128 stands for zero in the data rows.
Here are some points:
[ 96 142 113 107 151 153  83 135  91 180  99 159 151 143 137 137 107 148 153 135  98  89 111 114 158 161 128 142 113 121 133 145]
[131 151 120 102 132  97 217  82 215  85 123 181 110  83 143 115 113 145 109  89 164 150 150 160 105  77 140  95 170 155 127 115]
[123 136 126 123 108  96 164 118 163 117 127 158 103 108 142 119 135 156 134 117 159 154 128 132 107 104 120 119 150 130 124 145]
[111 159 124  95 131 116 146  91 153 109  87 185 111  93 120 125 114 173 134 121 130 137 141 122 113 114 107 113 172 159 129 129]
[ 46 197 117  51 170 131 134 117 164 203  93 255 147  88 153 115  82 117 161  91 113 115 126 132 138 146 133 102 178 192 138 152]
[167 109 129 170 105 120 146 110 140  76 150  52 111 150  93 121 159 133  72 145 157 156 129 134 105 110 110 121 111  90 127 121]
[186  94 127 151  90  92 200 109 159  54 153  60 110 108 119 133 143 144  85 130 170 169 160 149 117  74 120 105 128 113 114 111]
[174 122 157 153 100  70 196  91 181  21 178  86  82 103  93 108 162 127  82 139 174 219 178 142  80  66  96  86 153 132 101 120]
[135  91 122 173 130 157  75 175  68 151 119  62 139 158 110 145 144 109 138 157 105 106 105 107 144 167 129 166  93  97 117 149]
[106 147 130 108 111  98 176 106 168 121 122 184  99 103 133 120 120 156 131 107 157 144 140 144 122 102 127 114 154 140 120 151]
[ 89 142 127 102 145 161  90 126  83 169  67 182 139 120 122 147 104 156 159 148 101 104 105  96 146 161 121 140 136 150 126 139]
[ 44 153 118  79 167 195  26 151  68 233  80 206 164 155 139 159 102 137 186 124  71  55  85 102 167 212 148 146 118 150 160 145]
[163  97 139 161 105 103 132 137 117  81 142  56 125 152 125 115 145 130 108 158 122 143 130 132 130  99  92 139 117  96 100 109]
[138 161 135 107 132  92 155  64 167  94 148 163 101 100 122 121 122 152 115 122 158 151 165 148  95 110 123  92 152 149 126 119]
[181  77 132 201  93 136 120 170  97  97 167  12 131 155 107 130 178 109  89 165 134 153 120 114 126 121 112 156  80  83 117 136]
[162  43 127 182 107 153  38 210  11 135 137  12 127 182  93 171 162  93 152 183  87 125 122  89 155 172 130 198  54  88 109 127]
[164 145 131 141 128 101 154  99 152  94 150 130 112 130 121 100 131 121 111 127 143 140 154 140  92  82 109 118 147 111 111 116]
[106 101 115 155 135 182  52 198  43 215  85  91 173 174 137 136 126  93 160 151  84  68  65 105 170 171 135 176  88  87 130 149]
[158  67 146 179  98 139 113 147  84  78 130   8 120 156  70 133 169 112  98 183 115 159 131 107 130 113 102 152  88  87 116 123]
[ 98 169 128  87 134  99 161  71 188 123 146 207 105  96 137 128 107 162 114 101 158 149 151 144 102 126 135  83 157 155 141 132]
[230  82 130 176  89  99 158 120 128  53 182  22 105 131 114 136 156 147  99 142 163 159 162 138 110  98 119 130 108  85 111  92]
[153  96 128 157 128 158  72 164  64 128 137  42 147 175 109 145 152 129 127 160  91 103 107 114 145 152 118 162  67  84 121 129]
[203 113 144 160  90  85 183  81 159  18 190  44  88 126  90 108 158 147  69 143 168 176 174 147  88  87 108  95 131 103 111  97]
[207  83 130 182 120 105 163 137 129  70 179  52  90 130  97 128 160 114  80 137 169 163 158 142 101 118 127 140  91 106 127 130]
[187  46 123 187 118 185  29 200  14 143 143   0 158 199 113 166 160 114 139 174  91  90  92  96 169 177 134 196  30  68 122 124]
[ 63 135 123  94 142 143  82 139 102 189 105 212 128 121 141 139 109 131 195 114 104 120 127 119 145 171 149 135 148 171 131 147]
[101 132 120 113 128 144  96 140  90 181 100 152 137 134 139 139 116 136 155 132 101  94 119 122 155 148 128 144 115 121 122 156]
[217  92 150 181 101  84 187 116 155  31 206  38  85 126 102 106 169 108  83 129 158 188 166 148  97  68 106 135 121 111  96 105]
[116 158 130 107 112 116 199  87 190  84 116 158 125  80 116 109 116 144 110 120 154 165 154 138 116  89 133  93 175 162 133 114]
[133 121 123 142 107 144 118 166 104 144 129 104 157 114 147 139 116  91 151 139 117 126 136 135 151 145 142 136 113 140 109 137]
[142  70 128 139 143 177  50 176  53 139 115  59 148 183 112 163 134 123 153 145  79 119 105  89 176 182 135 173  75 119 142 111]
[ 88 121 123 103 140 159  64 144  74 193  98 189 137 131 141 158 111 140 184 130 110  95 109 116 141 175 158 145 134 149 144 130]
[ 73 159 112 105 139 120 134 120 145 178  96 219 132 103 152 128 125 152 160 109 124 114 120 123 133 124 146 118 155 147 138 159]
[103 123 134 115 138 126 100 151 106 169 144 135 136 139 125 141 123 103 142 123 106 110 126 125 140 161 130 130 108 132 128 148]
[ 71 145 124  99 162 166  62 131  99 199 106 175 136 149 139 152 110 142 150 122  96  82 101 108 147 195 136 127 111 141 161 152]
[184 112 131 155 133 137 150 126 121 102 138  75 136 134 110 107 134  92  95 135 140 120 129 142 103 107 128 141 115  96 115 103]
[ 64 204 104  71 163 109 188  75 217 164 109 255 130  81 160 101  95 145 120  80 135 104 135 151 123 113 149  76 185 174 150 141]
[202  74 128 186 104 118 173 153 143  39 141  37 115 136 105 108 164 116 106 148 147 189 125 125 119  73 110 162 121  99 102 104]
[181 102 145 162 105  77 181 111 165  46 199  48  96 135 108 114 158 124  73 127 173 187 153 145  96  92 110 112 108 108 118 119]
[198 111 139 159  96  82 173  97 140  48 171  45 107 124  95 119 157 150  76 140 145 161 167 137 108  80  96 115 103  93 101 116]
[164 143 133 146 133  84 212  83 213  58 180 120 107 108 120 104 147 131  82 109 175 172 157 158  82  79 125  90 144 126 126 125]
[ 39 128 116  86 180 182  34 175  80 247  64 223 165 150 166 156 112 121 219 109  64  72  64 109 173 194 155 176 127 154 150 157]
[ 59 120 129 105 171 168  43 172  81 212 108 164 141 175 137 155 128 109 172 117  80  87  80 100 165 204 145 156 100 132 153 163]
[172 135 141 148  67  89 197  94 188  43 167  61 117  99 124 123 137 146  67 133 189 179 165 155 100  94 122  76 130 131 134 108]
[189  68 135 184 119 134 107 159  93  90 168  37 123 160 102 131 161  94 117 155 120 144 134 116 123 120 119 171  91  94 103 111]
[155 102 136 152 100 128 131 145 116 108 154  79 125 132 117 119 141 119 122 140 136 143 145 123 125 131 117 140 108 107 116 121]
[156 110 122 136 134 144 109 134 104 126 137 108 133 140 129 154 123 138 138 129 125 114 123 122 141 145 140 136 104 116 130 121]
[ 94 194 121  86 148  95 205  70 227 128 131 233 116  80 149  96 102 137 108  76 157 131 144 159 100  91 139  77 183 156 132 126]
[ 47 178 131  71 163 138  98 128 133 197  75 241 154 116 181 120  93 140 186 107  92  78  99 109 157 136 123 127 170 160 132 155]
[184  80 120 183 123 148 124 165 102 111 150  12 142 167 109 122 151 100  87 156 122 124 115 121 142 123 125 151  75  76 124 122]
Here are 10 more points, each followed by its number:
[137  77 138 168 115 161  88 170  66 118 107  48 137 169  84 138 161 113 110 172 103 140 100  96 148 137 113 157  86  96 123 132] 0
[173 110 127 158 129 123 157 127 154  95 162  67 131 138 122 118 145 114  89 125 143 127 124 144 122 102 123 117 106  88 127 118] 1
[195 108 148 181  64  93 151 138 116  61 172  14 118 126 114 114 157 116  60 163 162 158 157 148  98 103 102 113  99  91 106 121] 2
[122 131 144 138 126 141 110 122 121 109 143  87 138 147 110 126 148 122  96 147 116 144 133 121 124 146 115 110 111 125 131 120] 3
[154 157 145 117 130  65 222  75 224  66 167 168  89  98 152  95 127 126 101  89 185 165 159 174  76  74 122  96 185 149 126  95] 4
[126  86 113 131 133 176  62 155  65 158 117 104 143 160 144 170 119 148 180 128 106  99  87 107 174 183 157 159  84 121 150 118] 5
[139  94 131 152 146 142  96 158 102 126 144  83 124 158 118 133 147  88 141 130 109 123 123 121 139 145 131 163  99 115 119 132] 6
[139 134 128 146 117 130 141 128 135 115 139  84 149 126 141 129 128 130 111 128 144 129 131 129 140 132 129 111 115 124 131 112] 7
[110 197 140  69 117  68 212  49 216  92 134 233 100  67 163 104  91 176 125  81 175 145 169 167 103  72 120  77 203 181 128 108] 8
[ 88 153 132  89 123 105 136 109 156 151 122 226 103  92 140 124 108 137 162 103 139 150 148 144 114 131 138 112 170 176 134 137] 9
Which of these numbered points is nearest to each point below, ignoring the 2 directions in which the first points spread most? Its number follows each.
[179  83 138 167 128 125 131 147 114  88 169  53 116 150 106 121 158  91 116 143 117 154 140 125 122 115 127 152  98 107 111 122] > 6
[ 58 148 115  92 163 185  53 150  59 211  39 201 155 127 132 150 102 153 196 141  72  78  79  78 161 192 140 158 125 155 148 159] > 0
[ 91 169 122  85 162 106 168  95 195 141 125 228 119 112 165 118 114 122 141  85 147 119 126 158 104 109 144 104 188 161 140 118] > 4
[ 65 209 126  49 134  86 220  49 244 116  96 255 105  58 133 104  93 171 125  81 164 172 158 147  92  76 124  58 224 198 143 133] > 0
[ 37 165 113  48 178 163  87 126 124 196  71 250 144 128 159 159  81 147 198  88  90 103 103 116 162 177 162 131 150 189 159 131] > 5
[135 166 119 112 149 101 203  76 200 100 147 160 123 106 141 110 124 132  86 100 156 142 148 160 108  82 135  88 155 134 127 117] > 1
[118 177 138  82 151  77 214  63 236  95 151 228  96  88 154  97 115 132 124  74 177 157 161 168  83  80 131  81 210 178 136 105] > 4
[140 152 140 120 131  69 210  75 216  76 159 186  92 105 145  97 135 126 109  91 182 160 158 166  86  77 127  91 180 146 126 108] > 4
[197  65 139 193 121 123 118 156  97  68 187  13 114 160 100 121 175  85 115 145 121 157 140 131 121 109 116 164  93  84 103 115] > 6
[190  88 119 181 132 159 106 160  78 127 126  46 150 158 102 114 138  86 102 161 113  97 111 127 135 120 128 161  92  75 117  99] > 1
[ 82 170 127  78 125  99 164  90 178 128 113 218 121  88 155 126 106 163 153 103 137 128 147 137 121 105 129  90 179 162 129 125] > 8
[193  98 144 154  82  85 165 122 146  63 183  74  80 116 104 124 155 132 110 145 171 195 182 140  94  90 116 117 134 123  99 110] > 9
[121 175 147 106  89  66 190  84 195  94 150 161 114  76 137 102 119 142  92 109 189 150 167 158  82  88 120  63 176 149 123 122] > 2
[ 45 167 132  98 140 171  44 168  78 242  77 181 168 133 150 143 108 114 167 137  81  62  82 109 159 200 139 131 126 147 153 158] > 2
[125 139 137 120 112 126 109 131 116 142 117 130 141 129 135 118 124 114 128 138 128 118 129 131 129 133 128 122 139 130 122 113] > 2
[ 75 120 111 112 180 167  64 172  83 221  98 175 132 144 133 150 118 108 170 114  96  80  93 114 149 204 150 161 100 144 158 175] > 6
[ 80 183 111  68 145 129 141  76 173 157 110 250 124  95 167 134  79 166 161  77 144 112 142 148 121 137 158  92 175 178 149 130] > 5
[211  83 135 175  97 100 150 118 107  48 169   7 114 150  99 125 162 148  85 162 139 154 150 126 112  91  97 137  88  67 103 106] > 8
[ 87 141 105  96 164 169  71 139  82 198  95 180 157 137 157 156 101 146 177 105 100  66  97 117 166 187 161 151 122 136 149 140] > 5
[131 159 144 106 126  84 181  68 194  79 158 155 102  98 126 112 134 160  89 102 174 171 163 144  95 105 123  75 150 141 134 121] > 3
[ 98 137 122 110 167 135 102 141 127 162 134 185 121 130 142 132 113 107 162 105 102 117 116 129 135 147 142 144 132 144 135 140] > 6
[211 107 153 168 101  69 211 104 196  29 195  71  91 122 120  97 152 111  75 118 180 188 164 165  83  53 106 107 142 115 109  89] > 4
[ 82 110 111 120 143 194  68 183  61 187  54 118 170 147 113 150 114 121 150 156  71  91  84  87 166 169 141 161  98 132 149 135] > 0
[ 81 142 131  79 132 113 118 119 134 175 119 218 114  96 141 137 111 128 178 111 125 133 142 118 123 147 144 125 166 167 129 139] > 9
[100 175 137  87 134  94 162 104 175 121 114 200 126 108 154 101 103 147 134 113 129 128 141 140 117  99 109  99 178 156 122 118] > 8
[ 80 173 132  83 161 118 155  99 186 158 125 242 121 112 163 116 105 117 151  86 140 122 123 144 113 108 147 104 182 156 146 125] > 4
[130 159 128  86 130  87 188  62 205  80 145 192  99 104 130 127 110 160 126  99 157 173 164 149 108 102 137  88 169 172 143  98] > 5
[202 106 153 175 111  70 212 100 194  21 197  69  93 121 116 100 157 115  73 115 188 186 170 167  89  55 113 112 147 121 113  91] > 4
[150 129 143 136  99  94 188  98 174  54 135 110  95 106  96 111 151 141  92 139 157 184 159 127  98  70 105  98 151 128 111 119] > 0
[111 101 131 134 133 179  37 185  31 191 100  88 160 174 131 137 125  92 160 164  91  84  88 101 158 183 125 165  94 108 134 126] > 2
[ 62 198 119  47 143  98 173  81 203 144  95 255 123  75 162 120  97 170 163  87 136 129 142 144 126 103 138  83 205 182 131 142] > 8
[ 34 190 106  71 156 166  74 136 131 229  69 247 187 111 182 144  82 132 178  98  92  65  84 114 172 186 164 122 145 177 157 143] > 7
[185 126 150 168  65 100 170 109 152  40 154  52 116 115 115  96 151 118  76 164 154 187 163 134  91  75  92 103 145 111 104  93] > 2
[ 44 192 125  62 158 128 102 114 142 208  68 255 158 114 177 119  85 147 189 104  93  84  95 122 154 137 125 116 177 167 135 143] > 8
[217 111 149 179  56  50 194  94 153  20 183  32  84 116 106 101 167 155  59 156 186 180 174 149  80  57  79 105 140  85  83 114] > 2
[178 115 146 169  62  97 166 115 141  48 155  46 122 120 102 100 159 114  85 168 156 172 155 133  94  77  94 105 145 112  98  90] > 2
[113 110 107 112 148 175  55 165  57 200 106 144 160 160 145 162 107 134 175 128  90  75  97 104 169 191 148 161  93 121 148 135] > 5
[137 110 147 149 126 134  88 165  97 120 126  82 150 167 140 134 141 103 130 145  98 109  94 117 139 128 106 165 103 117 116 112] > 4
[171 103 146 161 100 111 121 154  97  88 147  50 129 159 124 116 155 121 126 155 121 136 119 122 131  98  97 153 113  88 102 118] > 8
[ 68 162 125  86 141 138  80 135 108 198  98 209 153 127 151 121  97 112 157 116 110  80 112 124 138 157 138 129 153 153 144 123] > 2
[ 99 177 131  98 130  86 185  64 193 109 145 200  98 100 136 128 120 170 108  99 161 153 155 153 101 118 131  66 168 158 142 131] > 3
